In the rows, zero is written as 128.
Families of rows that turns and mirrors carry onto each other, the same ones carrying the whole set onto itself: the rest of each named row's family, in list order
4 families of 8 rows
nevod: [139 135 127 151 100 104 125 137 137 106 147  77 132]
rer: [ 95 120 119 135 125 102 115 155 159 104 148 102 129]
gamu: [124 141 125 116 119 112 125 128 123 146 144 107 123]
riloz: [107 135 126 140 126 100 128 140 175 109 117 107 125]
pebe: [125 116 143 157 108 114  84 139 119 102 134 106 111]
tura: [114 130 148 158 111  94  99 112 157 126 163 113 117]
boto: [ 96 122 119 143 109  88 107 156 163 120 148 104 116]
runog: [124 125 152 156 115 100  87 150 133  98 139 108 113]
Zilo: [128 136 148 160 117  99  97 133 136 107 109 112 104]
Tadig: [104 118  97 150 117 113 106 124 124 128 135 128 127]
kobok: [129 130 131 116 113 122 126 119 129 147 137 119 135]
lavob: [106 109 106 150 102 111  99 121 132 142 138 131 119]
bugeg: [122 106 143 161  97 113  82 138 137 112 137 113 107]
raruv: [120 102 142 118 111 140 112 143 145 113 132 108 129]
nakom: [116 148 157 143 132  95 114 118 163 120 130 116 116]
suz: [123 135 131 119 103 106 126 129 144 156 147 104 121]
ruv: [136 133 136 148  85  97 117 143 147 118 145  79 118]
gazek: [130 112 129 166 106 119 106 100 139 109 143 118 145]
pogag: [146 129 132 138  94 113 129 140 134 113 135  83 137]
fas: [105 130 116 129 119  98 129 159 155 117 141 100 132]
Mubes: [108 130 107 164 123 101 110 120 141 118 108 125 120]
vesam: [130 142 131 127 117 114 129 121 135 139 106 116 119]
relim: [117  94 133 130 108 137 106 139 144 113 123 125 136]
ruru: [118 143 150 142 125  90 116 124 154 119 163 105 132]
mati: [125 121 131 162 114 121 120  98 162 111 116 121 136]
koziv: [140 145 126 151 105 104 135 130 149 113 110  87 128]
zuku: [122  97 133 123  92 131 117 146 158 129 129 109 127]
tas: [130 112 129 153 105 129 120  98 143 114 151 105 148]
tobe: [115 136 150 143 129  99 103 113 145 121 168 114 121]
big: [102 124 110 155 123  95  96 127 123 122 139 132 122]
Putu: [122 116 147 129 115 132 115 129 156 117 104 122 121]
Tadi: [134 107 128 156  86 124 116 103 149 129 143 108 139]

Same family as pebe: nevod, rer, gamu, Tadig, raruv, tas, tobe
Same family as zuku: tura, boto, lavob, bugeg, suz, ruv, Tadi
Same family as kobok: runog, gazek, pogag, fas, relim, ruru, big

Families of rows that turns and mirrors carry onto each other, the same ones carrying the whole set onto itself: the rest of each named row's family, in list order
7 families of 3 rows
Kezo: [149 107 102 160 128  92 134 125 122 131 155 139 169 133 135 163 122 122]
vov: [140 107 143 141 111 132 119 152 113 109 174 145 149 143 131 128 147 119]
disuv: [111  95 127 112 138 110 107 118 114 140 151  99 140 117 134 129 110 125]
kep: [128 114 144 152 118 134 116 146  98 111 167 144 144 135 135 120 152 111]
gan: [146 117  90 159 119  99 119 121 121 139 149 135 168 136 138 158 136 114]
vod: [134 106 142 146 112 139 121 135 105 117 169 149 143 142 151 114 148 130]
Sem: [137 109 100 148 121  91 126 118 129 147 150 138 164 119 154 159 128 107]
Kal: [136  99  98 148 119  96 121 125 128 132 152 146 169 132 156 167 122 107]
pozo: [135 117 141 147 113 132 121 142 108 105 162 144 150 132 139 114 155 116]
nopel: [111  93 124 128 131 118 100 115  88 135 151 113 137 123 125 118  96 125]
Biv: [139 108  88 149 125  94 121 117 124 131 146 141 159 134 154 162 124 116]
Vovi: [113  98 124 122 138 129  96 113 111 141 148 114 143 123 123 119  98 137]
Rege: [137 101 145 143 108 130 112 135 108 111 174 140 145 142 152 109 146 128]
num: [138 120  96 162 123 102 114 118 122 133 146 132 171 130 141 168 128 116]
garar: [112  87 119 114 142 116 101 121 113 130 138 120 135 113 124 123 105 123]
vavuk: [119  95 123 117 133 122  93 113  99 153 149 121 147 120 127 120 104 133]
faza: [133 104 107 145 131  84 125 122 125 149 151 134 166 122 143 167 131 110]
tobut: [139 105 133 150  96 134 118 131 103 114 170 139 131 134 138 112 146 118]
Dufe: [104  81 124 127 125 119  99 117  93 138 155 114 133 119 135 117 106 122]
kigez: [104  90 118 124 148 108 108 114 113 132 150 115 138 119 122 120 105 123]
Budaf: [144 102 139 149 105 133 119 142 102 113 176 148 158 144 126 129 149 119]

Same family as disuv: Kezo, tobut
Same family as Budaf: faza, Dufe
Same family as nopel: vov, Sem
Same family as Rege: gan, kigez
Same family as vavuk: kep, Kal
Same family as num: vod, garar

Families of rows that turns and mirrors carry onto each other, the same ones carrying the whole set onto itself: the rest of each named row's family, in list order
4 families of 8 rows
geg: [157 123 145 150 113 111 151 137  97 121 131  88 125 137 116 118 118 176
  95 151 103 140 115 109 117 131 171 132  98]
dapal: [133 119 128 133  98 131 143 147 131 119 130  75 110 170 141 100 107 121
 112 147 126 147 129 121 113 126 139 135  94]
bipi: [164  85 148 131 104 107 152 143 100 112 135 106  96 152 151 140 124 133
 109 111 109 143 108  87 135 126 139 130  92]
dev: [147 127 153 151 115 121 148 134  95 107 129  83 123 136 131 124 111 178
  84 155 109 136 120 121 114 124 158 124 101]
Dege: [159 131 137 140 152 127 129 132 101 102 127 100 105 153 152 125  93 137
 126 154  97 122 113 100 112 109 137 125  99]
Kabim: [125 122 138 142 101 134 137 145 126 115 128  87 110 159 127  87 114 119
 112 141 137 159 132 117 115 121 138 127  95]
sar: [150 105 130 119 131 133 125 141 138 102 131 118 115 169 155 112 129 113
 128 117 131 111 123 117 142 121 113 113  85]
gavuf: [153 106 152 145  92 116 149 149 132 115 139 107 139 149 107 105 144 150
 100 108 138 137 131 133 134 139 130 107 101]
bov: [161 105 149 152 144 111 141 131  99 107 129 131 130 142 136 139 128 170
 122 109 120 100 119 114 132 117 134  95  90]
zopar: [154  93 132 123 129 122 128 145 132 116 138 126 114 163 133 114 129 106
 147 107 132 119 119 115 134 126 120 111  87]
zevu: [161  93 151 117 105 101 145 148 107 118 134 109 114 151 145 122 112 132
  94 114 111 153 100  85 126 133 148 125 102]
bovu: [148  99 138 128 133 130 125 140 129 105 136 121 112 167 146 118 122 110
 135 109 137 116 127 128 131 117 106 106  91]
mero: [148 106 151 148  90 116 142 144 132 122 138 116 138 142 108 116 152 143
 104 116 138 130 128 133 128 147 140 105  93]
sef: [151 116 127 132 153 123 127 128  94 108 127 101  98 154 157 130  98 137
 131 151 102 119 111 106 116 108 148 130  88]
veg: [149  85 149 127  98 102 152 151 110 118 139 105 107 144 141 136 112 130
 103 109 110 133  99  83 131 130 141 126  98]
Vuteb: [156 116 151 157 116 107 151 136  87 123 135  90 121 135 109 122 113 174
 101 143 109 144 120 119 108 126 164 125 103]
rida: [145 134 139 147 143 147 124 127 121 104 131 105 135 148 120 108 131 152
 130 156 129 121 132 151 111 122 139 104  84]
zapi: [140 127 133 159 138 141 132 130 120 105 133  99 123 148 119 116 130 153
 137 147 130 103 139 153 120 116 130 111  86]
buv: [162 108 156 142 140 111 143 130 102 101 144 134 124 138 124 142 132 168
 120 120 113  96 108 114 128 117 146  97  93]
reli: [179  99 146 135 144 109 140 133 102 108 139 121 128 141 135 151 128 166
 117 121 104  96 107 119 133 127 140 110  91]
guko: [157  77 151 126 105 103 149 154 106 114 134 111  98 160 140 127 116 133
 103 113 120 138 107  80 133 126 145 125  95]
tobi: [142 136 134 147 142 133 124 134 126 111 130 102 140 151 114  96 118 155
 120 147 131 114 135 152 114 121 138 110  96]
miga: [146  90 144 138  93 113 148 144 125 123 139 109 130 149 111 110 148 150
 104 106 145 132 129 138 139 138 138 112  90]
vazuz: [161 114 166 149  97 110 146 146 113 127 145 102 132 140 115 113 151 146
 107 111 144 130 122 136 133 145 136 105  97]
lugof: [155  99 136 125 129 135 129 141 142 102 134 127 118 154 142 124 124 110
 136 114 137 118 118 117 133 111 114 110  91]
nek: [172 103 154 145 148 109 133 131  94 106 136 133 126 132 123 136 135 166
 116 112 115 106 113 117 137 121 138 103  94]
bogi: [141 120 154 150 111 114 148 136  88 119 135  84 125 138 117 119 118 172
  97 152 102 138 114 118 109 139 166 122  94]
nidod: [132 112 133 133 101 137 133 149 129 120 125  76 116 153 136 102 109 115
 112 147 127 159 123 121 114 135 133 134  91]
Kelod: [140 107 119 126 147 133 131 132 114  98 122 105 104 161 148 125  90 140
 124 150  97 126 117 101 113 105 142 132  90]
Kezu: [143 116 131 125 102 130 135 147 126 116 138  76 106 162 128  96 113 115
 107 150 120 155 123 123 117 131 142 142  98]
nedes: [147 143 132 152 140 138 128 123 121 110 132  98 138 142 124 109 127 154
 126 146 120 118 135 156 116 120 133 112  95]
Funal: [147 113 137 125 151 134 134 134  98  99 132  94 105 149 151 128  90 139
 131 150 101 125 104 102 113 103 141 125  90]

Same family as tobi: bipi, Dege, sar, bov, Vuteb, miga, Kezu
Same family as nidod: mero, veg, rida, buv, lugof, bogi, Funal
Same family as zapi: dev, Kabim, zopar, zevu, reli, vazuz, Kelod

Families of rows that turns and mirrors carry onto each other, the same ones carrying the whole set onto itself: the rest of each named row's family, in list order
5 families of 8 rows
gunan: [112 109 136 121 122 122 131 124]
Kozi: [138 122 138 148 139 128 128 130]
vaz: [112 121 149 158 152 115  99 115]
mavot: [105 132 143 137 131 103 108  89]
Kora: [104 127 148 133 126 103 123  91]
nuv: [110 138 157 104 151 138 132 129]
sena: [112 114 132 130 122 116 137 112]
Sog: [114 127 157 135 172 136  94 109]
degit: [111 154 170 124 152 122 112  95]
mesat: [121 121 143 163 129 123 114 106]
noduf: [108 147 163 109 141 142 134 119]
Bena: [139 115 139 148 138 140 128 119]
sama: [122 132 149 111 171 145 113 120]
Dofav: [128 117 144 122 163 156 121 113]
Lovag: [135 124 132 140 138 138 135 128]
Ravo: [104 156 162 120 151 130 116  92]
podum: [114 130 144  97 148 131 132 127]
fosu: [115 123 143 114 119 120 128 132]
das: [133 115 135 142 139 130 140 122]
zeli: [116 143 163 143 156 129  90 105]
kef: [113 119 131 123 119 114 125 126]
Relos: [126 109 129 131 144 140 137 121]
zulat: [114 119 140 110 124 112 131 122]
Nuful: [112 144 150 106 141 142 134 129]
gad: [106 138 157 146 124 112 110  92]
Zesat: [115 124 140 161 139 114 105 118]
Bobuv: [102 151 170 122 139 123 118  94]
bolin: [136 128 145 121 154 158 125 112]
boput: [112 123 153 163 137 117 107 112]
Deda: [125 125 152 162 147 120 101 115]
linip: [109 123 142 129 127  97 112  98]
Fak: [106 133 153 136 163 134  89  99]
Fatep: [114 126 148 141 124 106 111  90]
susu: [132 126 145 108 162 149 121 113]
Lerep: [102 148 162 123 149 119 118  85]
kasik: [110 126 156 130 166 144  96  98]
lotov: [111 134 164 130 160 135  87 104]
Soti: [127 134 143 114 161 157 118 108]
sek: [109 155 168 113 151 128 106 107]
barim: [111 143 162 101 137 132 127 125]

Same family as degit: gunan, nuv, das, boput, Fatep, susu, lotov
Same family as zulat: Kora, Sog, Bena, Dofav, Bobuv, Deda, barim
Same family as Lovag: mavot, Ravo, kef, Nuful, Zesat, Fak, Soti
Same family as linip: Kozi, vaz, noduf, fosu, bolin, Lerep, kasik

Families of rows that turns and mirrors carry onto each other, the same ones carrying the whole set onto itself: the rest of each named row's family, in list order
6 families of 6 rows
telik: [135 126 124 149 131 135 155 144 121 134 116 118 130 142 115 145 138 121
 139 125 102 116]
Reso: [120 143 128 135 125 132 126 164 106 124 167 133 116 156 156 124 124 152
 121 124 105 138]
dosad: [115 134 138 137 137 123 129 163 111 107 169 126 114 150 154 121 126 152
 114 133 105 139]
Rin: [119 172 125 115 119 115 124 126 116 131 129 132 104 120 129 126 117 107
 118 121 104 141]
Luvev: [143 117 131 126 133 112  82 130 107 128 161 108 114 121 130 108 140 138
 132 128 119 146]
Tobis: [166 114 136 119 137 137 147 133 113 113 124 116 146 129 119 124 112 154
 111 118 109 132]
ropo: [131 120 124 144 132 134 157 140 112 136 130 131 141 145 111 137 136 142
 156 136 104 124]
mota: [156 103 122 119 136 140 140 136 127 108 130 121 143 133 128 107 117 153
 106 112 108 128]
bis: [118 170 133 111 122 120 121 116 121 127 138 129 109 116 130 140 113 125
 119 131 103 158]
nada: [137 117 131 125 122 114  89 137  93 143 158 114 119 106 123 107 134 141
 130 123 120 141]
vala: [120 168 123 127 118 121 129 126 125 133 127 143 108 114 136 127 115 110
 113 124 121 146]
zeki: [145 104 127 102 127 134 138 135 104 122 130 116 141 130 115 122 120 168
 115 115 102 132]
gilat: [155 133 158 122 112 131 133 113 136 105 127 120 109 130 118 105 115 107
 144 114 121 136]
leko: [122 141 131 142 122 121 104 159 109 110 159 136 105 154 154 119 120 149
 117 128  99 135]
mimu: [115 169 127 115 133 120 118 125 127 140 122 133 112 115 136 121 115 113
 125 124 112 147]
kudaz: [161 130 158 124 109 126 128 118 138 118 142 121  95 144 115 122 119 113
 145 111 116 148]
Ger: [150 133 153 112 106 121 116 124 145 112 129 130  89 133 125 111 117 114
 147 118 114 139]
mit: [137 122 132 147 112 129 151 133 108 126 115 131 137 146 115 148 134 130
 148 136 106 122]
sal: [156 106 128 120 144 132 142 144 123 116 129 118 139 132 117 113 115 169
 117 112  96 142]
dasim: [111 142 138 141 131 125 122 155 107 115 164 126 130 151 154 115 125 158
 127 135 100 137]
Desa: [150 100 125 116 135 120 141 136 115 109 136 121 148 129 108 111 122 160
 115 115  97 136]
Babet: [122 124 129 136 121 127 146 142 120 127 115 127 139 152 120 141 135 136
 154 140 123 115]
rudur: [152 128 130 149 128 123 100 142 100 138 167 106  97 120 123 104 134 128
 126 126 113 145]
sidum: [143 125 138 131 130 119  85 135 105 142 158 107 102 125 131 104 141 137
 123 123 110 137]
keta: [134 126 136 151 126 124 160 137 120 130 113 133 130 139 113 146 138 138
 139 135 112 118]
gilel: [128 112 127 140 134 120  96 136  96 137 170 111 121 124 125 100 145 135
 124 120 115 144]
mufuf: [122 161 122 131 136 112 130 119 126 132 129 127 110 110 139 137 120 107
 119 118 110 145]
tum: [150 128 158 120 118 119 124 113 155 106 132 136 119 134 128 108 119 113
 142 112 121 133]
kolur: [124 146 137 132 126 133 120 163  99 106 159 137 115 145 148 125 123 155
 120 132  98 149]
Zum: [145 125 126 135 125 117  86 129  96 143 157 112 117 124 140 101 136 129
 122 127 117 138]
vare: [158 130 157 106 117 137 118 118 135 104 132 118 100 131 117 121 121 111
 146 111 119 136]
Vugo: [126 126 132 142 116 126 158 139 124 137 123 134 145 139 122 149 135 140
 143 135 111 127]
gomog: [158 100 124 128 145 133 138 136 112 103 129 114 141 125 115 116 118 156
 119 108 108 138]
petek: [122 161 140 117 123 118 138 121 124 128 117 126 113 110 135 132 119 109
 113 125 123 149]
talid: [117 134 134 142 133 118 120 161 105 105 153 142 122 149 157 107 129 154
 133 132 119 133]
mafug: [144 125 162 114 109 127 132 120 136 105 138 129 102 130 112 118 120 107
 142 117 124 133]

Same family as talid: telik, bis, zeki, rudur, tum
Same family as Luvev: Reso, vala, vare, Vugo, gomog
Same family as Zum: dosad, mimu, mit, sal, mafug
Same family as mota: nada, kudaz, Babet, mufuf, kolur

Families of rows that turns and mirrors carry onto each other, the same ones carrying the whole set onto itself: the rest of each named row's family, in list order
4 families of 4 rows
B: [123 136 133 118  84 143 139 109 116 139  79 135 102 143 123 125 116 154
 133 143 129 153]
E: [123 127 123 123 143 125 165 116 142 123 120 137  91 107 122 124 137 119
 111 146 132 149]
C: [133 135 118 134 153  99 128 133 114 134 142 134 113 113 153 130 121 132
 140 122 135 171]
S: [116 131 118 124 147 125 149 100 141 135 120 117  85 117 141 122 135 137
 106 135 139 146]
N: [136 143 131 128 101 109 123 137  98 137 103 150 125 130 130 136 109 146
 165 134 132 175]
G: [145 137 130 123 122 157 140  91 121 143  78 119 105 133 115 132 117 153
 116 138 120 142]
L: [127 133 130 128 140  98 141 131 126 121 146 137 108 120 135 130 124 139
 152 136 153 175]
J: [119 139 125 127 107 144 131  93 117 156  71 128  99 131 128 125 116 150
 115 137 122 144]
M: [136 144 123 138 114 117 111 129  90 157  92 147 126 125 142 134 103 143
 147 127 119 166]
Q: [140 129 125 135 143  99 145 152 109 124 135 148 125 117 142 125 123 120
 130 139 128 167]
V: [137 136 134 142 113 125 123 142  93 146  90 147 138 127 131 136  98 139
 132 152 118 165]
K: [160 136 124 133 160 107 134 129 107 125 136 134 123 118 138 132 121 135
 148 117 127 167]
P: [121 133 134 127 112 150 143 106 128 147  74 137 104 119 111 134 110 137
 113 160 125 147]
T: [113 128 133 119 124 130 157 103 147 123 122 122  86 136 125 117 128 148
 116 146 149 153]
X: [161 141 129 135 123 131 119 121  88 145  90 138 134 134 127 135 106 150
 145 126 114 161]
A: [142 130 124 122 159 133 155  98 141 125 125 117  94 119 127 126 133 139
 117 130 134 147]

Same family as K: G, X, A
Same family as P: E, Q, V

